(in the rows, 128 means zero)
The rows of Z fall into a few groups, which share some directions, and each row is roughly a mix of its group's hidden directions.
Z, 115 rows:
[[128  95 156 162  89 126 112 122 152 124  69 115]
 [ 91 125 132  96 163 100  90 172 145 114 116 102]
 [129 141 109 124 115 147 147 137 124 204 158 159]
 [133 132 133 115 164 147 116 169  59 130 102 127]
 [112 134 107 101 191  90 137 106 132 160 108 111]
 [169 122  81  84 108 148 133 125 107  95 149 109]
 [147 144 106 103 158 147 116 126  61 114 104 102]
 [183 149 122  82 150 116 138 123 125  76 132 134]
 [126 118  77 135 127  88 135 164 172 127 164 138]
 [ 87 143  89 169 114 125 146 156 153 101 147  97]
 [137 137 128 112 123 100 126 157 173 161 128 191]
 [ 84 176 166 168 139 138 132 147 131 140 153 105]
 [127 154 167 160 114 126 143  84 131 180 100 133]
 [120 175 155 132 136 142 129 175 128 170 172 124]
 [128 123 147  98 121 145 112 139 189  99 107  83]
 [ 66 160 129  91 156 105 134 111 162 114 125 129]
 [135 126 159  71 135  95 114 100 104  84 141 141]
 [107 113 143 105 173 107 185 129 124 167 146 138]
 [159  98 111  93 110 122  88  99 133  76 137 123]
 [124 141 177 115 123 104 142  72 141 119 156 165]
 [129  85 168 169 116 105 107 136 151 160  94 121]
 [115  77 118  72 139  98 134 105 107 148 142 151]
 [117  73 125  90 173 121 153 150 123 141 149 101]
 [181 128 140 141  85 146 146 128 167  95 105 147]
 [125 111 100 121 169 115 124 157 109  69 130  90]
 [ 75 147 147  94 164 139 108 136 123 156 117  88]
 [137 108 116 126 122 141 154  65 155 166  91 121]
 [138 150 157 142 186 132 160 151 111  98 108 160]
 [136 115 102 157  76 121 134 147 165 158 170 138]
 [120 112 135 194  99 168 115 123 165 139 120 142]
 [167 144 184 117 107 134 108  93 124 142 171 127]
 [ 75  90 129 161  97 141 114 106 139 135 101 161]
 [169 140 116 178 136 182 113 150 131 128 122  98]
 [112 149 105 153 147 110 102 128  74 157 128  82]
 [131 153 124 177 175 128 149 110  95 172 135 125]
 [135  63 121 118 171 116  85 140 124 149 135 114]
 [ 89  97 125  94 104  91 143 101 160 105 125 160]
 [158  63 114 150 156 105 118 131 113 109 164 138]
 [152 104 113  91 131 143 128 142 169 119  64 134]
 [ 88 169 118 121 122 139 144 147 104  90 147  78]
 [141  92 143 123 136 147 122  71  78 106 104 115]
 [129  99 100  98 143 132 140  96 165  90 168 157]
 [108 132 140  87 157 137 116 126 147 172  70 140]
 [126 187 140 115  77 145 120 131 150 162 105 141]
 [151 110 128 133 138 107  81  71 103 103 157 118]
 [112 131 136 130 146 142 168  55 133 159 121 145]
 [109 181 112 111  85 108 140 123 169 126  94 144]
 [ 88 112  95  91 184 127 137 145 101 112 116 116]
 [130  85  60 120 154 130 142 127  93 111 140 120]
 [108 132 116 125 119  75  97 103 163 160 154 163]
 [143 125 112 140 106 121 113 182 112  75 164 105]
 [127 136 153  94 199 121 117 135  92 115 112 144]
 [118 158  98 134 101 156 151 168 133 165 165 156]
 [116 105 138 174 157  82 158  98 116 101 130 106]
 [158  71 165 137 159 166 124 124 135 134 159 140]
 [116 116 136 104 130  94  82 119 193 150 129 134]
 [100 124 137 126 148 119  89 166 103 143 132  66]
 [166 105 120 142 125 135 158  86 130 146 112 188]
 [135  91 165 152 107 125 116  76 128 160  92 115]
 [149 109 117  84 163 142 124 152  91 127  75 118]
 [133 163 133 184  97 131 109 112 167  89 119 128]
 [108  94  84 163 105 138 141 126 121  71 140 144]
 [112 127  99 167 118 180 147 140 128 168  89 137]
 [130 126 162 134  94 164 124 136 119 151  80 177]
 [140 129 126  63 141  77 133 160 115 131 154 120]
 [ 95 105 106 197 129 129 102  99 134 122 122 101]
 [126 137  79 130 171 143 163 152  99 146  98 102]
 [124 149 105 144 151 161 131 136  81 162 112  77]
 [135 150 172 118 101  97 124 123 177  88 155 136]
 [114 165 186 159 156 147 163 105 126 117 122 141]
 [143 144  82 152 140 123 113 163 123 142 136  64]
 [161 150 134 170  86 137 164 120 112  93 151 149]
 [125 177 170 142 117 149 126 130 121 140 191 121]
 [126 153 143 130 117 164 171  65 135 144 136 155]
 [146 131  98 138 130 144 114 172 132 148 141  59]
 [135 125 120 124 131 168 131 121  72  73 159 141]
 [117 122 116 149 109 191 150 136 133 151  82 158]
 [ 95 118 128 171 138 158 125 141 111 102  72 156]
 [ 95  84  80 167 147 112 144 141 124 109 142 154]
 [161 122 100  88 140  87 125 121 154 146 163 167]
 [122 113 102 177 136 113 147 109 155 185 156 131]
 [105 163 157 117 162 134 127  97 113 125  93  75]
 [131 156 162 144 100  95  89 131 153 176 124 152]
 [123 112 110  96 147 153 110 181 110 120 101  81]
 [141  95 106 109 154 166 128 172  85 112 117 100]
 [123 140 154 154 140 104 106 185  84 105 154 123]
 [118  85 143 150 140 116 119  77 108  76 109 130]
 [ 92 188 114 144 124 136 145 157 149 125 160  94]
 [ 91 175 144 168 102 153 143 153 143 150 154 138]
 [165 115 121 122  85 163 121  87 167 157 145 136]
 [145 143 171 112 142 110 165 161 158 117 139 176]
 [145 168 173 128 118 125 161 129 156 132 134 185]
 [140 138 142 113 151 140 113 191 103  78 135 106]
 [147 113 125  95 194 114 122 129  89 155 151 119]
 [110 120  94 170 136 156 106 145 111 126 108  69]
 [137 160 151  89 192 106 116 137 115 139 144 103]
 [102 119 172  76 153 130 172 101 120 133 143 118]
 [ 83 126 169  98  99  77 119 139 131 138 144 151]
 [129 177 129 102 103  95 160 119 143 125 115 182]
 [ 94  86 124 146 117  78 104 125 153 146 165 112]
 [172  94 136 117 110 123 116 140 131 189 137 165]
 [104 144 151 154 174  99 148 144 101 170 152 108]
 [126 131 154 173 110 111 121  98 159 116 132 189]
 [155 133 101 114  95 162 150  98 141 125 157 181]
 [125 114 161 164 111 135 124 144 129 174 151 186]
 [ 81 141 129  97 155 103  80 162 126 156 128 116]
 [131  97  87 119 152 115 142 131 106 155  63 131]
 [170  97 172 149 135 159 131 110 127 162  89 127]
 [127 116 131 142 121 160 128 197 111 159  95 104]
 [112 163 154 130 154 155 136 135 100 193 142 112]
 [136  69  92 144 133  92 122 145 148 142 110  89]
 [121 166 146 138 118 115 114 132  98 183 126 181]
 [ 71 175 121  95 137 146 126 139 107 147 125  93]
 [100  87 156 178 139 157 148 126 169 125 125 144]
 [139 107 130 139 155 151 151  84  90 164 149 168]]

Here is one row of each group, with its name. Which group are the others in?
[107  90 146 102 182 118  95 108 148 164 135 133] | (126)
[127  94  83 120 119 124  78 132  78 154 119 120] | (27)
[123 156 121 152 103 135 132 181 148 135 183 102] | (3)

[100 116 137 142 190 132 131 136  85 145 114  88] | (3)
[100 166 166 122 140  68 123 156 111 129 148 114] | (27)
[103  70 179 118 126 142  96 105 111 122 142 141] | (27)
[149 139 129 139 143 155 131 201 133 140 129  84] | (27)
[155 103 126 100 158  78 117  87 140 138 149 161] | (3)
[140 155 108 147  87 148 141 168  85 102 139  97] | (126)
[127  90 121  94 181 103 152 106  95 139 140 152] | (27)
[142 117 132  61 109  97 110  94 107 125 147 155] | (27)
[150  80 119 122 143 108 132 111 170 132  68 129] | (126)
[105  93 141 159 139 134 121 129 105  65  90 135] | (3)
[128 136 116 113 108  80  94 144 180 124 129 171] | (126)
